M =
121,164,122,155,134,153,159,168,150
171,123,125,180,110,141,192,138,139
151,135,160,144,128,138,160,128,153
110,175,183,118,119,164,107,142,166
90,75,116,185,138,57,82,130,116
181,120,163,148,131,96,116,128,109
193,104,80,164,116,155,164,159,136
114,131,135,164,140,113,95,137,128
159,147,132,141,134,156,189,177,135
125,157,144,144,154,105,117,135,132
194,169,143,91,130,177,209,184,141
163,117,148,174,119,125,143,127,141
190,153,142,111,142,159,166,148,148
168,135,126,187,91,124,135,137,124
Rows and columns are counted from 0.
row 0 col 0	121
row 0 col 1	164
row 2 col 4	128
row 1 col 7	138
row 2 col 1	135
row 2 col 0	151
row 2 col 5	138
row 3 col 3	118
row 9 col 0	125
row 10 col 3	91
row 10 col 4	130
row 6 col 0	193
row 4 col 2	116
row 2 col 8	153
row 0 col 3	155
row 7 col 8	128
row 10 col 7	184
row 12 col 3	111
row 2 col 7	128
row 8 col 6	189
row 3 col 7	142
row 13 col 3	187
row 3 col 6	107
row 1 col 3	180
row 13 col 7	137
row 5 col 2	163
row 11 col 8	141
row 9 col 5	105
row 4 col 1	75
row 4 col 4	138
row 12 col 6	166
row 2 col 2	160
row 4 col 7	130
row 8 col 0	159
row 5 col 5	96
row 6 col 7	159

A = [-12   4  33  30  12 -45]
A[0] -> -12
A[3] -> 30
A[-4] -> 33
A[-2] -> 12

x = array([9696, 4563, 3100, 2224, 3151])
x[-5]: 9696
x[-3]: 3100
x[4]: 3151
x[3]: 2224

B =
array([215, 240, 231, 214,  96,  11, 121,  63,  51,  76, 166, 163, 146,
       229,  90,  99])
B[0]: 215
B[7]: 63
B[13]: 229
B[14]: 90
B[3]: 214
B[12]: 146
B[1]: 240

grid =
15.762,129.977,-91.581,78.077,-107.800,-113.926,-115.816
-170.853,-65.762,71.591,-120.286,75.869,-95.172,-16.991
143.332,96.269,51.359,-34.541,16.704,-145.137,-67.429
-188.261,-164.153,60.483,69.167,-12.693,113.337,-111.824
-166.215,99.784,-89.196,-120.880,-17.233,-24.807,113.006
42.717,-82.746,32.634,127.112,-131.731,-199.434,19.136
46.979,139.567,-28.581,-36.209,-10.856,44.389,47.724
grid[-7, 0] = 15.762
grid[0] = [15.762, 129.977, -91.581, 78.077, -107.800, -113.926, -115.816]
grid[3, 5] = 113.337
grid[0, -6] = 129.977
grid[1, 6] = -16.991
grid[6, 1] = 139.567
grid[-7, -2] = -113.926
grid[-3, -5] = -89.196
grid[-6] = [-170.853, -65.762, 71.591, -120.286, 75.869, -95.172, -16.991]
grid[2, -3] = 16.704
grid[:, 2] = [-91.581, 71.591, 51.359, 60.483, -89.196, 32.634, -28.581]
grid[-2, 2] = 32.634
grid[-3] = [-166.215, 99.784, -89.196, -120.880, -17.233, -24.807, 113.006]
grid[3, -4] = 69.167
grid[6, -3] = -10.856
grid[1, 3] = -120.286
grid[-1, -4] = -36.209
grid[:, -2] = [-113.926, -95.172, -145.137, 113.337, -24.807, -199.434, 44.389]
grid[:, -3] = [-107.800, 75.869, 16.704, -12.693, -17.233, -131.731, -10.856]
grid[-2, -2] = -199.434
grid[-1, 6] = 47.724
grid[1, -5] = 71.591
grid[-6, -7] = -170.853
grid[0, 6] = -115.816
grid[4, -4] = -120.880
grid[-4] = [-188.261, -164.153, 60.483, 69.167, -12.693, 113.337, -111.824]
grid[-5, -5] = 51.359
grid[3, -7] = -188.261
grid[-2, 1] = -82.746
grid[0, -3] = -107.800
grid[-2, -1] = 19.136

X = 5430,6143,2517,1595,1854,1592,4753,8921,8701,5481
X[0]: 5430
X[-6]: 1854
X[-8]: 2517
X[6]: 4753

a =
array([[ 124, -270,  403, -796],
       [-412, -486, -842,  -10],
       [-807, -125, -173,  670],
       [-410, -129, -734,  196],
       [-597,  253, -203,  615],
       [-244, -653, -352, -333],
       [ 114, -243,  -47, -536],
       [-372, -783, -468, -407]])
a[0][0] => 124
a[3][1] => -129
a[6][1] => -243
a[2][1] => -125
a[:, 0] => [124, -412, -807, -410, -597, -244, 114, -372]
a[4] => [-597, 253, -203, 615]
a[:, 1] => [-270, -486, -125, -129, 253, -653, -243, -783]
a[:, 2] => [403, -842, -173, -734, -203, -352, -47, -468]
a[4][2] => -203
a[7][3] => -407
a[2][3] => 670
a[6][2] => -47
a[2][2] => -173
a[5][2] => -352
a[0][1] => -270
a[2][0] => -807
a[1] => [-412, -486, -842, -10]
a[0][3] => -796
a[3][2] => -734

m =
[[5980 5248 6756 7470 8083 9645 5114 6299 6080 4448 8211 5885 9166]
 [9480 5371 5988 6984 3546 6203 5406 9784 5224 4533 5148 4341 8319]
 [5113 6635 7921 7340 6339 7165 9566 4970 4136 6746 6604 6420 8730]
 [7066 5892 4876 5909 8641 7269 2785 5767 7660 4755 7984 6151 5365]
 [6086 4816 7222 7476 8023 9790 3877 7095 6506 4065 8030 5343 9460]
 [8252 5840 3318 5468 6793 7919 4186 8811 7849 5232 6505 6425 6100]
 [6168 5607 3870 4813 5629 6015 3283 7971 9211 6627 5354 6586 2965]
 [6940 6175 6219 5316 5129 2650 3315 6870 7463 6698 4504 5106 3199]
 [4118 5775 9265 7638 4604 3779 8564 3766 3847 7811 5430 6070 5883]]
Indices start at 0.
row 0 col 0 => 5980
row 0 col 7 => 6299
row 6 col 10 => 5354
row 7 col 8 => 7463
row 5 col 3 => 5468
row 4 col 10 => 8030
row 0 col 12 => 9166
row 8 col 7 => 3766
row 8 col 3 => 7638
row 5 col 8 => 7849
row 5 col 9 => 5232
row 6 col 3 => 4813
row 5 col 7 => 8811
row 8 col 2 => 9265
row 4 col 8 => 6506
row 1 col 5 => 6203
row 0 col 5 => 9645
row 1 col 9 => 4533
row 3 col 7 => 5767
row 1 col 10 => 5148
row 7 col 5 => 2650
row 3 col 4 => 8641
row 7 col 10 => 4504
row 2 col 5 => 7165
row 3 col 3 => 5909
row 6 col 6 => 3283
row 3 col 1 => 5892
row 0 col 6 => 5114
row 2 col 7 => 4970
row 5 col 12 => 6100
row 7 col 2 => 6219
row 8 col 5 => 3779
row 3 col 8 => 7660
row 0 col 10 => 8211
row 3 col 12 => 5365
row 1 col 8 => 5224
row 6 col 12 => 2965

data =
array([[-43,  84, -11,  34,   6, -17, -23,  45,  22, -35,  -3, -28,  -2,
        -27],
       [-48,  69,  21,  -8, -15, -34,  31,  23, -22,  41, -54, -31, -16,
         38],
       [-43,   3, -16,  54,  43,   0, -32,  -4,  45, -52,  34,  16, -31,
        -40],
       [ 23, -14, -65, -39,  38,  10, -42,  -7, -12, -51,  22,  11,  34,
        -52],
       [ -4, -75,   5, -22, -15, -11,  -2, -83,   1,  -4,  -1,   5, -39,
         -6],
       [-16, -58,  -8, -48,  43, -12,  33, -53, -37,  43, -27,  27, -18,
         38]])
data[0, 0] => -43
data[2, 8] => 45
data[:, 10] => [-3, -54, 34, 22, -1, -27]
data[2] => [-43, 3, -16, 54, 43, 0, -32, -4, 45, -52, 34, 16, -31, -40]
data[1, 1] => 69
data[4, 0] => -4
data[5, 12] => -18
data[4, 12] => -39
data[0, 7] => 45
data[0, 2] => -11
data[4, 10] => -1
data[5, 6] => 33
data[:, 1] => [84, 69, 3, -14, -75, -58]
data[2, 6] => -32
data[3, 6] => -42
data[4] => [-4, -75, 5, -22, -15, -11, -2, -83, 1, -4, -1, 5, -39, -6]
data[:, 0] => [-43, -48, -43, 23, -4, -16]
data[3, 12] => 34
data[:, 2] => [-11, 21, -16, -65, 5, -8]
data[4, 3] => -22
data[5] => [-16, -58, -8, -48, 43, -12, 33, -53, -37, 43, -27, 27, -18, 38]
data[5, 13] => 38
data[1, 4] => -15
data[:, 12] => [-2, -16, -31, 34, -39, -18]
data[1] => [-48, 69, 21, -8, -15, -34, 31, 23, -22, 41, -54, -31, -16, 38]
data[3, 10] => 22
data[1, 3] => -8
data[:, 11] => [-28, -31, 16, 11, 5, 27]
data[1, 8] => -22
data[4, 2] => 5
data[0, 9] => -35
data[0, 13] => -27
